[ -4.5 -21.9 -17.9 -13.0 -24.6  38.6  13.3  -0.4 -54.4  37.6 -64.1  -8.9
   0.6 -33.7 -31.4 -44.0   5.3  12.5  42.7  12.6  30.0  -9.5   3.6   3.1
  -8.9 -53.2  22.5 -57.2   8.5 -77.4 -11.7 -61.9  -8.3 -12.3 -60.2   0.1
   3.0  23.5 -67.9 -23.3 -48.2  27.7  19.9  -2.2]  bes
[ -4.5 -21.9 -17.9 -13.0 -24.6  38.6  13.3  -0.4 -54.4 -61.9 -64.1  -8.9
   0.6 -33.7 -31.4 -44.0 -61.9  12.5  42.7  12.6  30.0  -9.5   3.6   3.1
  -8.9 -53.2  22.5 -57.2   8.5 -77.4 -11.7 -61.9  -7.5 -25.8  28.8 -23.0
 -61.9 -29.0  21.3 -16.3   5.4 -54.6 -32.7 -13.5]  Gage
[-18.0 -75.5  -9.4 -51.3 -22.0 -25.3  68.8  64.1   3.3   8.5  68.5  38.4
  -6.2 -28.0   5.4  34.5  30.1 -56.3 -39.1  11.1 -29.2  81.6   9.4  -1.2
  59.6  18.8  -1.8  39.1 -20.7  40.4  47.1 -61.4 -55.9  69.1  12.2 -27.8
 -12.9  15.2 -75.5 -25.7  68.1  16.1  14.7  42.8]  zigim
[-18.0 -75.5 -22.0 -51.3 -22.0 -25.3 -22.0  64.1  -1.2   8.5  68.5  38.4
  -6.2 -28.0   5.4  34.5  30.1 -56.3 -39.1  11.1 -29.2  81.6   9.4  -1.2
  59.6  18.8  -1.8  39.1 -20.7  40.4  47.1 -61.4 -55.9  69.1  12.2 -27.8
 -12.9 -22.0  65.4 -25.7  68.1  16.1  14.7  42.8]  Koz
dup zigim: 
[-75.5]
dup bes: 
[-8.9]
q: [ -4.5 -21.9 -17.9 -13.0 -24.6  38.6  13.3  -0.4 -54.4 -61.9 -64.1  -8.9
   0.6 -33.7 -31.4 -44.0 -61.9  12.5  42.7  12.6  30.0  -9.5   3.6   3.1
  -8.9 -53.2  22.5 -57.2   8.5 -77.4 -11.7 -61.9  -7.5 -25.8  28.8 -23.0
 -61.9 -29.0  21.3 -16.3   5.4 -54.6 -32.7 -13.5]
Gage
q: [-18.0 -75.5 -22.0 -51.3 -22.0 -25.3 -22.0  64.1  -1.2   8.5  68.5  38.4
  -6.2 -28.0   5.4  34.5  30.1 -56.3 -39.1  11.1 -29.2  81.6   9.4  -1.2
  59.6  18.8  -1.8  39.1 -20.7  40.4  47.1 -61.4 -55.9  69.1  12.2 -27.8
 -12.9 -22.0  65.4 -25.7  68.1  16.1  14.7  42.8]
Koz

[-20.9 -32.5 -37.8 -38.3  43.1  41.7 -43.8  76.8 -13.4  64.3 -55.6  59.7
  47.5  76.1 -59.6  82.5  31.7  58.5  79.9  24.8  74.2 -39.2  30.5  17.1
  82.5] = non
[ 82.9 -72.2 -25.2 -63.5  70.3 -25.5  -3.9  92.7  25.1 -61.3 -56.0  82.4
  12.0   7.0  41.9  -4.2  79.7  92.3  82.6  79.0 -34.3  -5.4 -67.6  58.6
  63.2] = kebog
[-21.4  67.5 -30.3 -29.0  33.1  36.4 -37.4  60.5 -12.2  56.9  67.5  46.4
  40.1  63.8 -52.8  68.9  22.5  44.8  64.0  16.9  65.2 -32.8  29.8  11.5
  67.5] = ren
[ 50.9   7.0  34.4  18.5   3.6 -26.2   7.0  -7.9  31.2 -56.3  36.3  -8.3
  -2.3  41.1  41.1 -24.5  -2.2   7.0  -1.0   7.0 -19.2  31.6  -7.5   9.9
   0.8] = zol
[ 52.4 -34.0 -30.6 -33.3  40.9 -14.3  25.4  47.7  52.4 -33.2 -30.6  50.5
  -8.2   2.7 -30.6 -24.8  62.6  59.1  30.1  55.2 -33.2   6.0 -60.6  42.9
   9.2] = Fofak
[-26.3 -19.8 -29.8 -25.5  28.9  38.1 -35.0  54.7 -14.5  61.0 -41.9  42.5
  38.4  64.3 -53.5  67.7  19.2  40.4  57.9  13.1  64.8 -32.2  31.4   8.7
  61.9] = biki
dup non: 
[82.5]
dup ren: 
[67.5]
q: [-21.4  67.5 -30.3 -29.0  33.1  36.4 -37.4  60.5 -12.2  56.9  67.5  46.4
  40.1  63.8 -52.8  68.9  22.5  44.8  64.0  16.9  65.2 -32.8  29.8  11.5
  67.5]
ren
q: [-20.9 -32.5 -37.8 -38.3  43.1  41.7 -43.8  76.8 -13.4  64.3 -55.6  59.7
  47.5  76.1 -59.6  82.5  31.7  58.5  79.9  24.8  74.2 -39.2  30.5  17.1
  82.5]
non
q: [-26.3 -19.8 -29.8 -25.5  28.9  38.1 -35.0  54.7 -14.5  61.0 -41.9  42.5
  38.4  64.3 -53.5  67.7  19.2  40.4  57.9  13.1  64.8 -32.2  31.4   8.7
  61.9]
biki
q: [ 50.9   7.0  34.4  18.5   3.6 -26.2   7.0  -7.9  31.2 -56.3  36.3  -8.3
  -2.3  41.1  41.1 -24.5  -2.2   7.0  -1.0   7.0 -19.2  31.6  -7.5   9.9
   0.8]
zol
q: [ 52.4 -34.0 -30.6 -33.3  40.9 -14.3  25.4  47.7  52.4 -33.2 -30.6  50.5
  -8.2   2.7 -30.6 -24.8  62.6  59.1  30.1  55.2 -33.2   6.0 -60.6  42.9
   9.2]
Fofak

[-14.7   5.1  60.1 -12.2  67.5 -28.0   8.8  56.2  18.4 -28.7 -33.5  87.1] -> dapep
[-48.4   3.1  -1.2   6.0  88.7  15.5 -10.0  58.2  18.1 -18.8 -26.4  60.6] -> zolok
[  7.9   5.2  85.7 -19.8  42.7 -48.7  19.1  45.8 -19.8   5.2 -31.6  88.1] -> sare
[-48.4   3.1  -1.2   9.7   9.7  15.5 -10.0   9.7  18.1 -18.8   9.7  60.6] -> bas
[-34.9  83.2  29.6  83.2  83.2  -5.9  -1.3  83.2  19.3  83.2 -31.5  78.1] -> Nonug
q: [-48.4   3.1  -1.2   6.0  88.7  15.5 -10.0  58.2  18.1 -18.8 -26.4  60.6]
zolok
dup Nonug: 
[83.2]
dup bas: 
[9.7]
q: [-14.7   5.1  60.1 -12.2  67.5 -28.0   8.8  56.2  18.4 -28.7 -33.5  87.1]
dapep

[ 28.0  52.2   1.9  61.3  20.7  50.3 -40.4   4.7  52.0 -19.7] -> mut
[-56.2 -67.6 -10.2 -97.4   8.6 -89.7  46.7  20.2 -75.4  20.2] -> katop
[-56.2 -56.2 -10.2 -97.4   8.6   8.6  46.7  20.2 -22.7 -22.7] -> mak
[-56.2 -67.6 -10.2 -97.4   8.6 -59.4  46.7  20.2 -75.4 -22.7] -> bubi
dup katop: 
[20.2]
q: [ 28.0  52.2   1.9  61.3  20.7  50.3 -40.4   4.7  52.0 -19.7]
mut
q: [-56.2 -56.2 -10.2 -97.4   8.6   8.6  46.7  20.2 -22.7 -22.7]
mak
q: [-56.2 -67.6 -10.2 -97.4   8.6 -59.4  46.7  20.2 -75.4 -22.7]
bubi

